Some points, one per row:
[-1.1 -1.5  0.  -1.5 -0.5  1.  -0.8  1.2  1.2  0.1  1.4 -2.1 -0.7 -0.1
 -2.  -0.6]
[-0.4 -0.2  0.2  0.8 -0.6 -1.6 -0.4 -1.   2.2  1.1 -1.1 -0.4  0.4  0.6
  0.3 -0.9]
[ 0.8 -0.1 -0.9 -0.5 -0.4  1.8 -0.1  0.6 -0.6 -0.7  0.7  0.   0.   0.4
  0.1 -0.7]
[-0.9 -1.   0.1  0.6 -1.4  1.5 -0.4 -0.8  1.2 -0.9 -0.1 -0.1  0.2  1.2
  2.1 -1. ]
[ 0.7  0.6 -0.1 -0.7 -0.2  1.1 -0.8 -1.2 -0.1 -0.6  0.2  0.5 -0.4 -0.3
  0.3  1.4]
[ 0.   0.1  1.2  0.9  0.7 -1.2  1.7  0.4  1.3  0.6  2.1 -0.8 -1.3  0.8
 -1.7  0.5]
[-0.3 -0.4 -0.3  0.2 -0.3  0.3  0.4  0.9  0.6  0.5  0.3 -0.2  0.1  0.1
  0.8 -0.6]
[ 1.3  0.4 -1.2 -0.7 -0.3  1.2 -0.5  0.6  1.  -1.1  1.8 -0.2 -0.9 -0.6
 -0.2  0.2]
[ 1.6  2.6  1.4  0.1  2.  -0.8  1.  -0.2 -0.1 -0.9 -0.5  2.   1.  -2.3
  0.9  1.8]
[ 0.4 -0.5  2.  -1.5 -0.1  2.5 -0.8 -1.1  0.   0.4 -2.2  0.6  1.3  0.2
  0.5 -0.7]
[ 2.2 -0.1  2.  -0.7 -0.2  0.3  1.4 -1.8 -0.2  1.4  1.4  1.6 -0.6  0.7
  2.   1.3]
[ 0.6  1.   2.2 -0.2  1.9  1.2 -0.2 -0.6 -1.3  1.3 -1.7  1.4  0.4 -0.1
  1.7  1.2]
[-0.9  1.7 -1.3 -0.1 -0.4 -0.3 -0.5 -0.3 -0.9 -1.5  0.5  1.1 -0.3 -1.3
  0.3 -0.4]
[-1.3 -1.  -0.7 -0.7  1.5 -0.6  0.1  2.  -0.7 -0.5 -1.1  0.6 -2.2  0.2
 -0.2  1.4]
[-0.6 -0.9  0.1 -0.2 -0.5 -1.8 -0.8  0.2  1.   0.1  0.1 -1.5 -1.6  0.1
 -2.1  0.1]
[-1.6  1.6 -0.7  0.8 -0.6 -0.3 -0.9 -0.9  0.3  0.2  0.5 -0.9  1.2 -0.7
  0.4  0.3]
[-0.3  0.1 -1.5  0.  -0.8 -0.7 -0.3  1.   0.2 -0.9  1.  -0.2  1.   1.
  1.5  0.1]
[ 0.6 -0.7  1.3  1.   0.4 -1.9  1.1 -0.2  3.   1.5  0.2  0.2  2.   1.4
  0.7  0.1]
[-0.6 -0.3  1.3  0.5  0.6 -0.2 -0.2 -0.1 -0.2  0.1 -0.7  0.4 -0.7 -0.6
 -0.7  0.5]
[-1.   1.  -0.5 -1.1  0.5  0.3  0.   1.  -2.8 -0.4  1.8  0.2 -0.6  1.1
 -0.5 -0.2]
[-0.6  0.   0.  -0.7 -1.1 -0.8 -0.1  0.2  0.6  0.1  0.4  0.1  0.5  0.9
  1.7 -1.6]
[ 1.8 -0.4 -0.5  0.1 -0.9 -0.9 -0.1 -0.5  1.1  0.4  1.2 -1.1  0.  -0.8
 -0.2  0.5]
[ 0.8 -1.6 -0.1  0.3  0.1  0.6  0.5  0.5  0.7  1.7  0.9  0.3 -0.9  0.4
 -1.   0.8]
Then 23 other points, each followed by its number:
[-0.3  2.5  0.3  0.8 -0.6 -0.6 -0.6  0.  -0.6  0.3 -0.7 -0.4  0.8  0.2
  0.2  0.1] 0
[-1.3 -0.4  0.8  0.3 -0.2 -1.4 -0.4  0.6  0.7  0.3  0.6 -1.7 -0.1  1.4
  0.1 -1.6] 1
[ 0.6 -1.9  0.6  1.6 -1.4 -1.2 -0.5 -0.8  1.7  1.4  1.3 -1.1  1.4 -0.7
 -0.6 -0.8] 2
[-1.1 -0.3  0.9  2.4 -2.1 -2.3  1.4 -0.7  0.1  0.3 -1.9 -0.2  0.  -1.1
 -0.4 -0.7] 3
[-0.8 -0.4 -0.1 -0.3 -0.5 -1.1 -0.3  1.1  0.  -0.4  0.5 -1.4 -1.3  0.5
 -2.  -1. ] 4
[ 1.7 -1.7 -0.2 -1.3 -1.2 -0.1  1.  -1.   1.6  0.4 -1.3  0.1 -0.1 -0.3
 -0.2 -0.2] 5
[-2.1  3.2 -0.2  0.3 -0.5 -0.6 -1.7 -2.6 -0.4 -1.5  0.3 -1.   1.7  0.2
  0.4 -0.2] 6
[ 1.6 -1.4 -0.6 -1.1  1.1  3.9  1.2 -2.5 -1.5 -0.4 -0.4  2.5 -0.2 -0.1
  3.   3.1] 7
[-0.6 -0.7  0.2 -0.6  0.8 -0.3 -0.3  1.2 -1.2 -0.4  0.1  0.1 -0.6  0.1
  0.1  0.1] 8
[ 0.5  0.2  0.9 -0.6 -0.4 -0.6 -1.5 -1.2  0.5 -1.  -4.2  0.3  0.5 -0.2
 -2.   1.4] 9
[ 1.   0.2 -0.4 -0.1  1.1  3.7 -0.1 -1.9 -2.5  0.2  0.8  1.6  0.8  0.3
  3.4 -1.3] 10
[ 1.1  0.4 -0.2  0.1  0.5  0.2 -1.  -0.6  1.1  0.1  1.1 -0.5 -0.2 -0.8
 -0.8  0.2] 11
[ 0.2 -1.  -0.4  0.   1.6  0.4  0.4  0.1 -0.3 -0.8  0.3  0.8  0.2  0.5
  0.6  1.2] 12
[ 0.6  0.8 -1.1  0.6 -0.4  0.8  0.1 -2.2 -1.4 -1.2  0.2  0.6  1.4 -1.2
  1.9  0.2] 13
[-0.1  0.4  0.7  0.7  0.5  0.  -0.2  0.8 -0.5  0.4 -0.6  0.2  0.4 -0.3
 -0.4 -0.1] 14
[ 0.1  1.1 -0.5 -0.3 -0.4  0.5  0.3  0.4 -0.2 -1.3  0.4  0.5  0.5 -0.6
  0.4  0.3] 15
[-1.3 -0.2  0.2 -0.3  0.2 -0.2 -1.9  0.1  1.   0.8  0.4 -0.4  1.   0.8
  0.3  0.3] 16
[ 0.6  1.  -0.3  1.4  1.1 -1.  -0.1  0.2 -1.  -0.7  1.6 -0.1 -0.8 -1.
 -0.8  0.2] 17
[ 1.5 -1.1 -0.6  0.1 -0.7 -1.1  1.  -1.   0.4 -0.1  0.8 -0.2 -0.4  0.
 -0.1  0.4] 18
[-2.6 -1.9 -0.9 -0.8 -0.6  0.8 -5.3  0.   3.   2.1  3.  -0.7  2.2 -2.5
  0.7 -0.8] 19
[-0.7 -0.6  0.7  0.5 -0.5 -1.5  1.1 -1.2  2.3  0.2  0.3 -0.2  0.   0.2
  0.7 -0.2] 20
[ 0.4  0.2  1.5  0.7  1.1 -0.2  1.3  0.3  0.   0.3 -1.1  0.3  0.2 -0.6
 -0.9  0.3] 21
[ 2.4 -1.2 -1.8 -1.6  0.8  3.2  0.6 -1.4  1.6 -0.9  2.8  0.8 -0.8 -1.2
  0.5 -0.4] 22
Which three of these numbered points are nearest to each point below by angle, seen from the average point of the first points? Their numbers follow each, nearest first.
[-0.1 -0.9  0.4 -0.2 -0.5 -0.1  0.3  0.1 -0.4  0.4 -0.4 -0.1  0.  -0.7
  0.  -0.2] > 3 5 14
[ 0.  -0.8 -1.6 -0.3 -0.1  1.6  0.5  0.9 -0.5 -0.4  1.7  0.  -0.5  0.5
  0.5  0.5] > 22 12 7
[-1.5  1.9  0.2  0.5  2.2  0.8 -0.6  1.1 -3.6 -0.7  0.8  0.7 -0.9  0.2
  0.3  1.6] > 8 17 14
[-3.5  2.8  1.4  0.8  3.7  2.9 -1.5  1.8 -4.6  0.   0.9  0.6 -1.5  0.3
  0.9  1.5] > 8 14 10
[ 1.7  0.7 -1.1  0.2 -0.1 -2.  -1.4 -0.8  0.7  0.6 -0.3 -1.9 -1.6 -1.5
 -1.4  0.6] > 11 17 18
[ 0.4 -0.8  0.3 -0.8 -0.2 -1.7 -2.2 -0.5 -0.1  0.5 -3.4 -1.   1.1 -0.2
 -1.2 -0.1] > 9 14 5
[-0.6 -0.9 -1.8  0.8 -0.3  0.1  2.2  0.7 -0.1  0.3  0.8  1.1  1.5 -0.3
  1.8 -0.8] > 13 10 15
[ 0.6  0.9  0.1  0.1 -0.2  3.1 -0.1 -1.2 -3.3  0.   1.1  2.2  0.5 -0.6
  2.3 -0.3] > 10 13 7
[ 0.4  1.4  0.8  0.   0.5 -0.3  0.5 -0.2 -0.7  0.5  2.   0.3 -2.2  1.2
 -0.1  0.7] > 17 4 8
[ 0.8  1.  -1.   0.6  0.4  1.7  0.3 -0.2  0.3  0.9  0.2  0.6  2.5  0.1
  3.1 -1.5] > 10 13 7
[ 0.4 -0.4 -0.3  0.1 -0.8 -1.   0.3 -1.1  1.4  0.4 -0.2 -0.1  0.7  0.6
  0.9 -1. ] > 20 2 5
[ 0.7 -3.4  1.4 -0.3 -0.8 -0.6  1.4  0.4  1.5  2.5 -1.9  0.4  0.5 -0.1
 -0.9 -0.5] > 5 2 3
